rotation ticks, each row followed by its count of ticks:
The counts run from 0 to 61.
[103 100 163 175 145 112 162 172 161  86 111 139 105 143  88 104 101 106
 118]	13
[ 52 145 113 149 153 131 125 153  91 103 152 165  95 145  93 127 119 157
 122]	43
[118 110 132 170 137 131 177 176 147  87 139 172 152 136  97 129 114  99
 134]	15
[112 145  89 123 140 117  85 148  77 116 168 112 108 110 163 155 102 143
 119]	53
[180 106 158 149 122 109 124 159 156  90 154 133 134 141 124 150  99  92
 145]	3
[146 103 134 176 166  95 132 134 169 106 130  85  90 106 133 126 126  86
 119]	8
[101 119 105 168 169 136  90 141 103 105 135  80  81 110 135 163 113 152
 127]	39
[ 90 131 109 185 172  81 157 135 130 107 151  95 107 122 101 162 132 118
 123]	25
[ 71 128 135 132 126 139 119 162 128  94 141 161 102 153  96 140  82 192
 127]	45
[129 126 131 107 112 174  98 166  80  93 158 146 119 133 136 170 100 163
 147]	49
[127 115  93 161 140 128 127 152  97  83 162 106 141 117 143 193 110 145
 151]	36
[115 129 107 123 143 115 102 148  89 120 175 111 121 125 161 168 102 158
 136]	52
[ 71 160 100 111 146 108 123 168 104 131 178 156  95 124 119 123 105 150
 104]	58
[ 84 136 114 117 148 127  90 151 116 125 162 104  63 123 153 135  96 152
 121]	55
[126  91 132 156 125 161 129 162 107  71 129 117 123 131 129 192  98 166
 144]	34
[170 110 184 152 121 159 116 160 141  99 135 171 127 145 100 114 109  87
 132]	1
[ 68 136 127 137 148 149 115 158 109 100 138 148  97 145 101 126  88 181
 116]	44
[ 83 121 107 171 164  98 116 151 117 124 151  74  81 130 124 145 109 159
 119]	40
[ 73 130 120 117 119 130 149 171 124  95 147 156 139 149  87 163  76 179
 145]	46
[ 71 139 114 119 155 102 101 145 123 128 157 105  75 122 143 128 104 168
 111]	56
[ 81 133 142  97 101 140 117 186 122 112 148 152 115 127 120 116  88 156
 120]	61
[115 125  92 168 157 140 116 148  73 103 169 105 130 124 149 184 125 141
 136]	37
[110 107 156 175 164 130 159 152 143 102 124 152  93 131 101  99 115  99
 108]	12
[153 106 111 176 139 111 137 151 121  81 155 112 150 114 148 173 119 102
 153]	20
[180 114 141 167 144 127 129 137 121  87 161 135 133 112 146 153 137  59
 139]	5
[152  82 153 170 118 159 151 167 134  79 125 131 136 127 131 166 104 111
 147]	18
[ 98 117  98 167 166 147  92 131  96 101 144  98  93 120 135 165 135 142
 136]	38
[109 119 116 162 120 138 161 176 115  75 141 159 150 142 101 172 111 155
 135]	31
[113 119 113 108 118 134 100 157 101 128 168 109 108 122 157 192  80 149
 138]	51
[132 108 116 164 147 142 125 158 108  89 148  95 141 127 133 188 101 156
 166]	35
[153  93 142 169 132 137 145 168 121  82 136 101 135 131 137 189 116 105
 148]	19
[161  97 151 169 163 125 117 139 145 110 131  99  87 112 146 137 130  75
 127]	7
[122 124 120 187 180  91 136 125 134  97 153 131 106 119 109 105 137  82
 114]	10
[128 116 129 122  98 159  96 164  98 100 148 119 116 128 150 171  86 163
 149]	50
[ 94 144 104 134 113 128 140 177 100  99 151 156 150 137 105 159  97 180
 150]	47
[157 111 175 149 143 140 129 166 129  96 146 191 144 144  90 111 118  90
 123]	0
[189 108 140 167 132 110 130 144 130 103 148 138 149 115 138 152 117  83
 128]	4
[109 125 116 157 131 160 142 164 106  78 139 153 151 138 104 172 122 148
 139]	32
[167 116 141 165 152 143 110 144 124 103 138 111  99 104 158 136 139  56
 130]	6
[ 88 143 138 113 112 150 112 173 101 121 160 170  82 145 113  97  98 156
 106]	60
[ 87 128 106 184 175 113 152 137 111  97 140 120 106 130 103 129 138 120
 122]	26
[ 85 120 133 166 146 131 153 165 151  84 119 143 128 133  81 138 105 158
 121]	29
[ 71 135  92 151 173  94 128 144 116 118 154 117  92 139 108 156  99 151
 117]	41
[117 113 137 172 139 113 170 169 152  76 135 156 130 134  90 124 103 102
 123]	14
[126 100 114 190 160 136 124 142 104  84 136  93 101 109 143 157 140 103
 128]	22
[114 115 129 172 122 178 136 161  91  74 127 129 139 138 124 172 120 152
 144]	33
[129 123 123 171 173  79 134 136 152 108 147  92 112 120 130 128 124  86
 109]	9
[138 117 114 183 153 134 130 149  99  79 144 107 136 110 142 175 141 100
 147]	21
[118 135 119 128 113 154 104 161  64  86 153 165 140 137 119 167 104 162
 150]	48
[150  96 161 170 124 176 136 166 127  63 133 155 128 141 110 145 124 102
 137]	17
[ 73 118 137 178 147 147 154 155 127  91 115 144 104 150  83 134 124 157
 117]	28
[109 118 111 200 169 113 138 142 130  97 131  81  96 117 124 150 123 117
 129]	24
[ 65 138 101 124 138  86 122 149 123 129 176 118  94 142 122 133  95 159
 121]	57
[140 111 135 169 132 154 166 159 118  57 138 165 150 131  95 145 132  94
 135]	16
[ 93 112 129 163 133 125 164 179 134  83 128 144 135 151  92 148  96 159
 128]	30
[117 103 138 186 161 134 131 152 131  80 126  78  93 105 140 160 139 104
 128]	23
[ 99 146  95 134 161 132  76 151  86 129 172 115  90 112 162 151 116 139
 127]	54
[ 79 167 117  98 123 129 116 161 104 124 172 159  87 140 114 106 107 144
 105]	59
[ 64 138  91 159 166 100 138 150 105 113 154 132 110 135  85 147 114 159
 123]	42
[112 119 140 190 176 121 144 142 140 100 131 144  88 120  99  98 138  94
 117]	11
[182 101 160 151 122 125 130 162 157  95 132 145 126 132 117 138 100  90
 145]	2
